Turns, then the turns between two rows, first turn first; the first pair answered:
turn fov:
[ 0.22, -0.13, -0.27,  0.13, -0.07, -0.06,  0.00,  0.17, -0.03,  0.11,
  0.10,  0.16, -0.23, -0.04, -0.12,  0.02,  0.10, -0.08, -0.17,  0.14,
  0.07, -0.06, -0.34,  0.06,  0.20] -> [ 0.14, -0.20, -0.24,  0.00,  0.01, -0.09, -0.02,  0.02, -0.03, -0.04,
  0.02,  0.19, -0.11, -0.13,  0.06, -0.09,  0.04,  0.00, -0.04,  0.11,
 -0.02,  0.12, -0.46,  0.22,  0.23]
[-0.20,  0.10,  0.05, -0.06,  0.10,  0.01, -0.04, -0.24, -0.06, -0.20,
 -0.20,  0.00,  0.20, -0.11,  0.26,  0.06, -0.06,  0.29,  0.22,  0.00,
 -0.19,  0.23, -0.15, -0.03, -0.03] -> [-0.11,  0.33, -0.01,  0.19, -0.13,  0.09,  0.00, -0.01, -0.06,  0.08,
 -0.16, -0.12,  0.09,  0.02, -0.07,  0.27,  0.02,  0.24,  0.02,  0.07,
 -0.11, -0.07,  0.05, -0.42, -0.15]
[-0.04, -0.09, -0.13, -0.06,  0.07, -0.26,  0.19, -0.19, -0.05, -0.07,
 -0.12,  0.07,  0.17, -0.07,  0.00, -0.05, -0.05, -0.08,  0.01, -0.39,
  0.14, -0.01, -0.07,  0.02,  0.10] -> [-0.09,  0.02, -0.13, -0.01,  0.01, -0.21,  0.19, -0.17, -0.06, -0.05,
 -0.18,  0.00,  0.22, -0.06, -0.03,  0.03, -0.07,  0.00,  0.02, -0.40,
  0.09, -0.02, -0.06, -0.16,  0.04]
turn Daso:
[ 0.30, -0.23, -0.08,  0.14, -0.05, -0.04,  0.06,  0.22,  0.03,  0.30,
  0.24,  0.09, -0.46,  0.16, -0.38, -0.02,  0.16, -0.50, -0.32, -0.03,
  0.26, -0.11,  0.16,  0.19,  0.00] -> [-0.24,  0.60, -0.17, -0.02, -0.02,  0.20,  0.01, -0.26, -0.03, -0.17,
 -0.26, -0.23,  0.19, -0.03,  0.01,  0.21, -0.21,  0.47,  0.14,  0.14,
 -0.22, -0.16,  0.06, -0.30,  0.14]
[-0.11, -0.08,  0.52,  0.01,  0.10,  0.23,  0.17, -0.04,  0.14,  0.41,
 -0.01, -0.03,  0.03,  0.02,  0.04, -0.07,  0.13, -0.40, -0.27,  0.11,
  0.19,  0.28, -0.02,  0.16, -0.33] -> [-0.26,  0.35,  0.45,  0.06,  0.01,  0.36,  0.18, -0.13,  0.12,  0.34,
 -0.19, -0.21,  0.21,  0.00,  0.04,  0.12,  0.02, -0.03, -0.20,  0.21,
  0.06,  0.08,  0.05, -0.21, -0.31]
[ 0.02, -0.08, -0.01,  0.05, -0.05, -0.17,  0.10, -0.02, -0.12,  0.10,
  0.20, -0.03, -0.08, -0.09, -0.20,  0.02, -0.05, -0.22,  0.04, -0.08,
  0.16,  0.15,  0.08,  0.01, -0.16] -> [-0.12,  0.21, -0.04,  0.05, -0.08, -0.09,  0.10, -0.14, -0.14,  0.01,
  0.07, -0.15,  0.08, -0.11, -0.14,  0.13, -0.16,  0.08,  0.13, -0.01,
  0.04,  0.08,  0.06, -0.19, -0.12]
[ 0.11, -0.22, -0.07,  0.17,  0.07,  0.00, -0.03,  0.09,  0.02,  0.17,
  0.09, -0.01, -0.08, -0.03, -0.04, -0.02,  0.02, -0.28, -0.08, -0.14,
  0.10,  0.27, -0.05,  0.03, -0.08] -> [-0.04,  0.21, -0.12,  0.22, -0.01,  0.12, -0.04,  0.01,  0.00,  0.12,
 -0.07, -0.16,  0.11, -0.03, -0.03,  0.17, -0.10,  0.05,  0.00, -0.04,
 -0.02,  0.07,  0.01, -0.31, -0.06]
turn soki:
[-0.06, -0.27,  0.04,  0.09,  0.08, -0.05,  0.07, -0.04, -0.07,  0.16,
  0.09, -0.09, -0.25,  0.03, -0.05,  0.24, -0.05, -0.06, -0.04, -0.09,
  0.01,  0.17,  0.15,  0.08,  0.04] -> [-0.13, -0.25,  0.03,  0.08,  0.07, -0.03,  0.07, -0.06, -0.07,  0.14,
  0.02, -0.12, -0.20, -0.01, -0.01,  0.24, -0.06, -0.01,  0.02, -0.13,
 -0.06,  0.28,  0.08,  0.03, -0.02]
[-0.09,  0.01,  0.19, -0.14,  0.07, -0.09, -0.02, -0.11,  0.05, -0.17,
 -0.01,  0.04,  0.03, -0.02,  0.15,  0.14,  0.00,  0.07,  0.14,  0.16,
 -0.18, -0.30,  0.03,  0.18,  0.18] -> [ 0.01, -0.09,  0.20, -0.11,  0.07, -0.12, -0.01, -0.04,  0.06, -0.09,
  0.08,  0.08, -0.06,  0.02,  0.08,  0.13,  0.04, -0.06,  0.06,  0.15,
 -0.09, -0.37,  0.08,  0.22,  0.20]
[ 0.03,  0.02,  0.00, -0.08, -0.08,  0.08,  0.24, -0.04,  0.03,  0.00,
 -0.15,  0.22,  0.02,  0.08, -0.18, -0.14, -0.04, -0.06, -0.08, -0.20,
 -0.01, -0.19,  0.08,  0.10,  0.08] -> [ 0.03, -0.04,  0.00, -0.07, -0.09,  0.07,  0.24, -0.01,  0.03,  0.02,
 -0.16,  0.23,  0.02,  0.07, -0.20, -0.14, -0.02, -0.10, -0.08, -0.25,
 -0.02, -0.12,  0.04,  0.10,  0.03]
[ 0.08,  0.15, -0.05, -0.04, -0.15, -0.05, -0.03, -0.17, -0.38, -0.14,
  0.16,  0.09, -0.05,  0.27, -0.48,  0.06, -0.21,  0.32, -0.16,  0.45,
  0.12, -0.15,  0.36, -0.20,  0.14] -> [ 0.19, -0.02, -0.04,  0.01, -0.17, -0.10, -0.02, -0.04, -0.36,  0.01,
  0.24,  0.15, -0.19,  0.31, -0.58,  0.02, -0.12,  0.09, -0.24,  0.37,
  0.20, -0.09,  0.36, -0.14,  0.06]
turn badub:
[-0.03,  0.08,  0.06, -0.14,  0.15,  0.19,  0.00, -0.32, -0.06, -0.15,
 -0.13, -0.07,  0.11, -0.05,  0.14, -0.04, -0.07,  0.29,  0.27,  0.09,
 -0.10, -0.09,  0.04, -0.03,  0.19] -> [ 0.07,  0.01,  0.07, -0.15,  0.18,  0.14,  0.00, -0.29, -0.04, -0.12,
  0.01, -0.02,  0.01, -0.01,  0.10, -0.06, -0.06,  0.19,  0.20,  0.16,
  0.01, -0.24,  0.13,  0.10,  0.31]
[ 0.19, -0.33, -0.01, -0.10,  0.15,  0.08,  0.00, -0.15, -0.08, -0.10,
  0.19,  0.01, -0.11, -0.07,  0.15, -0.20,  0.04, -0.29,  0.28, -0.04,
 -0.13,  0.40, -0.11,  0.21,  0.00] -> [ 0.15, -0.31, -0.01, -0.11,  0.13,  0.09,  0.01, -0.17, -0.08, -0.10,
  0.14, -0.04, -0.06, -0.09,  0.15, -0.18,  0.03, -0.25,  0.32, -0.05,
 -0.18,  0.45, -0.13,  0.17, -0.03]
[ 0.05, -0.12,  0.03, -0.01,  0.06, -0.08,  0.07,  0.07, -0.01,  0.10,
  0.17,  0.02, -0.04, -0.05,  0.04, -0.23,  0.14, -0.03, -0.08,  0.00,
  0.08, -0.03,  0.11,  0.12,  0.09] -> [ 0.04, -0.15,  0.03,  0.00,  0.03, -0.07,  0.08,  0.11, -0.01,  0.15,
  0.13, -0.01, -0.04, -0.07,  0.02, -0.22,  0.17, -0.06, -0.08, -0.05,
  0.07,  0.07,  0.07,  0.08, -0.01]
Then:
Between the rows of a pair lie two turns.
[-0.13, -0.26, -0.08,  0.24, -0.08,  0.14,  0.08, -0.11, -0.09,  0.26,
 -0.13,  0.07,  0.07, -0.06, -0.12, -0.02, -0.02, -0.04,  0.23, -0.24,
 -0.15,  0.74, -0.06, -0.06, -0.44] -> [-0.26,  0.29, -0.11,  0.10,  0.01,  0.21,  0.07, -0.43, -0.09, -0.09,
 -0.15, -0.05,  0.32, -0.05,  0.06,  0.10, -0.28,  0.54,  0.37,  0.11,
 -0.21,  0.15,  0.14, -0.14,  0.06]  soki soki
[ 0.06, -0.28, -0.07, -0.07, -0.22, -0.03, -0.06,  0.15,  0.00,  0.15,
  0.06, -0.03, -0.10, -0.01, -0.18,  0.05, -0.01, -0.27, -0.14, -0.04,
  0.08,  0.13, -0.15,  0.02, -0.20] -> [-0.05, -0.31, -0.04, -0.17, -0.11, -0.03, -0.08, -0.01, -0.02, -0.02,
 -0.01,  0.01,  0.03, -0.09,  0.02, -0.03, -0.07, -0.16,  0.00, -0.07,
 -0.03,  0.30, -0.26,  0.15, -0.15]  Daso Daso
[ 0.02, -0.32,  0.02,  0.05,  0.04,  0.18,  0.32, -0.01, -0.48, -0.08,
  0.03,  0.03, -0.12, -0.06,  0.17, -0.39,  0.04,  0.00,  0.29, -0.14,
 -0.09,  0.41, -0.12,  0.42, -0.18] -> [ 0.05,  0.17, -0.08,  0.37, -0.28,  0.33,  0.37,  0.25, -0.49,  0.24,
 -0.02, -0.20, -0.18,  0.11, -0.23, -0.04,  0.09,  0.10,  0.08, -0.02,
 -0.03, -0.04,  0.16, -0.23, -0.32]  Daso badub
[ 0.00,  0.14, -0.02,  0.04, -0.16,  0.14, -0.04, -0.12,  0.29, -0.15,
  0.35, -0.25, -0.21,  0.15, -0.01,  0.12, -0.10,  0.20, -0.19,  0.41,
  0.16, -0.46,  0.51,  0.28,  0.33] -> [-0.25,  0.30, -0.05, -0.05, -0.13,  0.22, -0.07, -0.31,  0.26, -0.32,
  0.09, -0.34,  0.08,  0.01,  0.19,  0.15, -0.23,  0.51,  0.07,  0.36,
 -0.09, -0.20,  0.33,  0.14,  0.26]  soki Daso
[-0.07,  0.04,  0.02, -0.09,  0.17,  0.04, -0.03, -0.10,  0.01, -0.19,
  0.01,  0.05,  0.05, -0.06,  0.11, -0.04, -0.09,  0.10,  0.19, -0.03,
 -0.07,  0.16, -0.12,  0.14,  0.01] -> [ 0.09, -0.03, -0.01,  0.11,  0.01,  0.05,  0.01,  0.17,  0.02,  0.11,
  0.10,  0.03, -0.16,  0.04, -0.18,  0.05,  0.07, -0.17, -0.02, -0.10,
  0.06,  0.11, -0.03, -0.03, -0.20]  Daso badub
[-0.04, -0.11,  0.08,  0.09, -0.14, -0.06,  0.03,  0.41, -0.09, -0.08,
  0.06,  0.09, -0.21,  0.23, -0.17,  0.07,  0.20, -0.31, -0.29,  0.07,
  0.20, -0.21,  0.02,  0.25,  0.09] -> [-0.42,  0.33,  0.01,  0.06, -0.21,  0.09,  0.00,  0.20, -0.15, -0.26,
 -0.32, -0.11,  0.18,  0.08,  0.01,  0.21,  0.03,  0.19,  0.00,  0.06,
 -0.13,  0.00, -0.14, -0.14, -0.03]  badub Daso
[ 0.29,  0.05,  0.17,  0.17,  0.01, -0.07,  0.29,  0.10,  0.12,  0.14,
  0.42, -0.06,  0.10, -0.04, -0.02,  0.19, -0.16, -0.44,  0.00, -0.03,
 -0.10,  0.03, -0.06,  0.10, -0.13] -> [ 0.09,  0.29,  0.15,  0.14, -0.02,  0.02,  0.28, -0.02,  0.09,  0.04,
  0.22, -0.18,  0.30, -0.10,  0.07,  0.28, -0.25, -0.16,  0.13, -0.03,
 -0.27,  0.13, -0.14, -0.13, -0.18]  badub Daso
[ 0.03, -0.10, -0.07, -0.10, -0.12,  0.05, -0.02, -0.07,  0.04, -0.12,
  0.09,  0.03,  0.12,  0.02,  0.13, -0.01, -0.13,  0.24,  0.16,  0.06,
 -0.02, -0.03, -0.20, -0.05,  0.06] -> [ 0.15, -0.07, -0.08,  0.00, -0.20,  0.05,  0.01,  0.07,  0.06,  0.03,
  0.17,  0.01,  0.00,  0.11, -0.05,  0.06, -0.06,  0.11,  0.00,  0.11,
  0.09, -0.22, -0.08, -0.15,  0.03]  fov fov
[-0.25,  0.14,  0.00,  0.03, -0.27,  0.27,  0.05,  0.07, -0.13, -0.09,
 -0.24, -0.01,  0.26, -0.04, -0.01,  0.00,  0.04, -0.03,  0.16, -0.07,
 -0.16,  0.42, -0.02, -0.29, -0.34] -> [-0.01,  0.31, -0.03,  0.16, -0.33,  0.25,  0.09,  0.22, -0.10,  0.04,
  0.02, -0.01,  0.05,  0.15, -0.27,  0.12,  0.08, -0.12, -0.11,  0.14,
  0.09, -0.20,  0.31, -0.34, -0.11]  soki fov
[ 0.29,  0.03,  0.00,  0.08,  0.00,  0.01, -0.04,  0.11,  0.08,  0.07,
  0.29, -0.04, -0.32,  0.29, -0.26,  0.10,  0.06, -0.14, -0.34,  0.11,
  0.23, -0.61,  0.36, -0.05,  0.29] -> [ 0.11,  0.13,  0.04, -0.17,  0.22,  0.00, -0.08, -0.26,  0.08, -0.32,
  0.20, -0.02, -0.06,  0.17,  0.11,  0.00, -0.13,  0.20, -0.07,  0.22,
  0.08, -0.58,  0.26,  0.18,  0.57]  Daso soki
[-0.04,  0.40, -0.15,  0.19, -0.19,  0.02, -0.14, -0.05, -0.01,  0.38,
 -0.06, -0.17,  0.04,  0.13, -0.22,  0.06,  0.14, -0.14, -0.07, -0.15,
 -0.13,  0.19,  0.00, -0.41, -0.27] -> [-0.12,  0.62, -0.16,  0.10, -0.12,  0.04, -0.16, -0.21, -0.02,  0.20,
 -0.10, -0.22,  0.18,  0.11, -0.09,  0.09,  0.01,  0.12,  0.02, -0.03,
 -0.19,  0.02,  0.03, -0.41, -0.07]  soki badub
[-0.08,  0.35,  0.09, -0.27, -0.01,  0.08,  0.09, -0.28, -0.04, -0.27,
  0.00, -0.06,  0.23,  0.07, -0.09,  0.15, -0.30,  0.47,  0.00,  0.19,
  0.00, -0.29,  0.37, -0.11,  0.34] -> [ 0.07,  0.10,  0.12, -0.31,  0.10, -0.02,  0.09, -0.25, -0.01, -0.29,
  0.19,  0.07,  0.09,  0.11, -0.07,  0.02, -0.25,  0.28, -0.08,  0.21,
  0.14, -0.37,  0.41,  0.21,  0.48]  badub fov
[-0.25,  0.06,  0.02,  0.04, -0.10,  0.12,  0.17, -0.06, -0.05, -0.12,
 -0.21,  0.06,  0.14, -0.27,  0.04, -0.01, -0.03, -0.05,  0.21, -0.12,
 -0.34,  0.38, -0.18, -0.16, -0.39] -> [-0.16,  0.44,  0.01, -0.02, -0.01,  0.13,  0.16, -0.23, -0.02, -0.31,
 -0.04,  0.04,  0.15, -0.16,  0.07,  0.09, -0.18,  0.21,  0.16,  0.23,
 -0.22, -0.33,  0.13, -0.12,  0.10]  soki soki
[-0.25, -0.27, -0.27, -0.06,  0.12, -0.51,  0.28, -0.02,  0.08, -0.23,
 -0.22, -0.10,  0.23,  0.08,  0.18,  0.12, -0.14,  0.11,  0.04,  0.16,
 -0.29,  0.31, -0.24,  0.05, -0.04] -> [-0.04, -0.14, -0.32,  0.19, -0.11, -0.47,  0.34,  0.30,  0.10,  0.12,
 -0.06, -0.16, -0.02,  0.28, -0.22,  0.31, -0.02, -0.10, -0.27,  0.23,
 -0.07, -0.10,  0.03, -0.25, -0.11]  fov fov
[ 0.07, -0.25,  0.05,  0.00,  0.04, -0.04, -0.05,  0.05,  0.02,  0.07,
  0.07,  0.11, -0.11, -0.02,  0.04, -0.09, -0.01, -0.24,  0.01,  0.01,
  0.02,  0.09, -0.08,  0.14, -0.01] -> [ 0.03,  0.12, -0.01,  0.13, -0.11,  0.05, -0.02,  0.09,  0.01,  0.14,
  0.00, -0.04, -0.05,  0.04, -0.10,  0.13, -0.06, -0.03, -0.03,  0.11,
  0.00, -0.17,  0.07, -0.24, -0.03]  Daso soki
[ 0.06, -0.40,  0.07, -0.08, -0.34, -0.01, -0.10,  0.35,  0.13,  0.44,
  0.03, -0.21,  0.04, -0.16, -0.14, -0.08,  0.03, -0.24,  0.01, -0.24,
 -0.19,  0.37, -0.06,  0.03, -0.24] -> [-0.06,  0.02,  0.01,  0.00, -0.45,  0.11, -0.08,  0.30,  0.12,  0.43,
 -0.09, -0.37,  0.18, -0.14, -0.20,  0.11, -0.07,  0.07,  0.05, -0.12,
 -0.28,  0.15,  0.03, -0.34, -0.21]  fov Daso
[ 0.11,  0.42, -0.10,  0.09, -0.14,  0.02,  0.08, -0.10,  0.05,  0.11,
  0.05, -0.25,  0.10,  0.04, -0.20,  0.27, -0.06,  0.12, -0.03,  0.14,
 -0.06, -0.44,  0.23, -0.22, -0.05] -> [ 0.33, -0.14,  0.00, -0.04,  0.06, -0.17,  0.07, -0.08,  0.09,  0.08,
  0.33,  0.01, -0.14,  0.06, -0.11, -0.01,  0.04, -0.29, -0.10,  0.07,
  0.13, -0.33,  0.20,  0.41,  0.10]  soki fov
[ 0.13,  0.40,  0.05, -0.17,  0.04,  0.13, -0.23, -0.02, -0.07, -0.12,
 -0.03, -0.10,  0.05, -0.08, -0.14, -0.08,  0.24, -0.08,  0.27,  0.14,
 -0.04, -0.23,  0.24, -0.09,  0.06] -> [ 0.26,  0.18,  0.08, -0.16,  0.04,  0.07, -0.21,  0.11, -0.05, -0.01,
  0.10, -0.02, -0.12, -0.04, -0.21, -0.15,  0.34, -0.31,  0.16,  0.09,
  0.06, -0.17,  0.25,  0.04,  0.02]  fov soki
[ 0.05,  0.12,  0.14, -0.09, -0.31, -0.43,  0.35, -0.13, -0.16,  0.29,
 -0.25,  0.29,  0.49,  0.02, -0.01,  0.29, -0.04,  0.01,  0.37,  0.16,
 -0.11,  0.14, -0.06, -0.21,  0.10] -> [ 0.20, -0.20,  0.20, -0.17, -0.18, -0.54,  0.34, -0.13, -0.13,  0.26,
 -0.08,  0.45,  0.35,  0.04,  0.03,  0.12,  0.01, -0.23,  0.33,  0.14,
  0.01,  0.19, -0.08,  0.15,  0.20]  soki Daso
[ 0.13,  0.16,  0.07,  0.01,  0.28, -0.08, -0.05,  0.32,  0.01,  0.10,
 -0.25,  0.28, -0.11, -0.06,  0.02,  0.00,  0.17,  0.14, -0.19,  0.24,
  0.07, -0.22, -0.10, -0.22,  0.01] -> [ 0.09,  0.11,  0.09, -0.10,  0.39, -0.13, -0.06,  0.20,  0.00, -0.05,
 -0.26,  0.33, -0.03, -0.11,  0.18, -0.08,  0.11,  0.20, -0.09,  0.24,
  0.02, -0.14, -0.18, -0.04,  0.11]  Daso soki
[ 0.00, -0.07,  0.28, -0.12,  0.22, -0.08,  0.22, -0.17,  0.03, -0.37,
  0.17,  0.34,  0.40, -0.13,  0.12, -0.27, -0.06, -0.03,  0.11, -0.29,
  0.02,  0.21, -0.09, -0.09,  0.11] -> [-0.12,  0.22,  0.21, -0.02,  0.10,  0.01,  0.22, -0.17,  0.01, -0.31,
  0.04,  0.19,  0.49, -0.11,  0.04, -0.11, -0.11,  0.17,  0.13, -0.26,
 -0.07,  0.12, -0.06, -0.45,  0.01]  badub fov
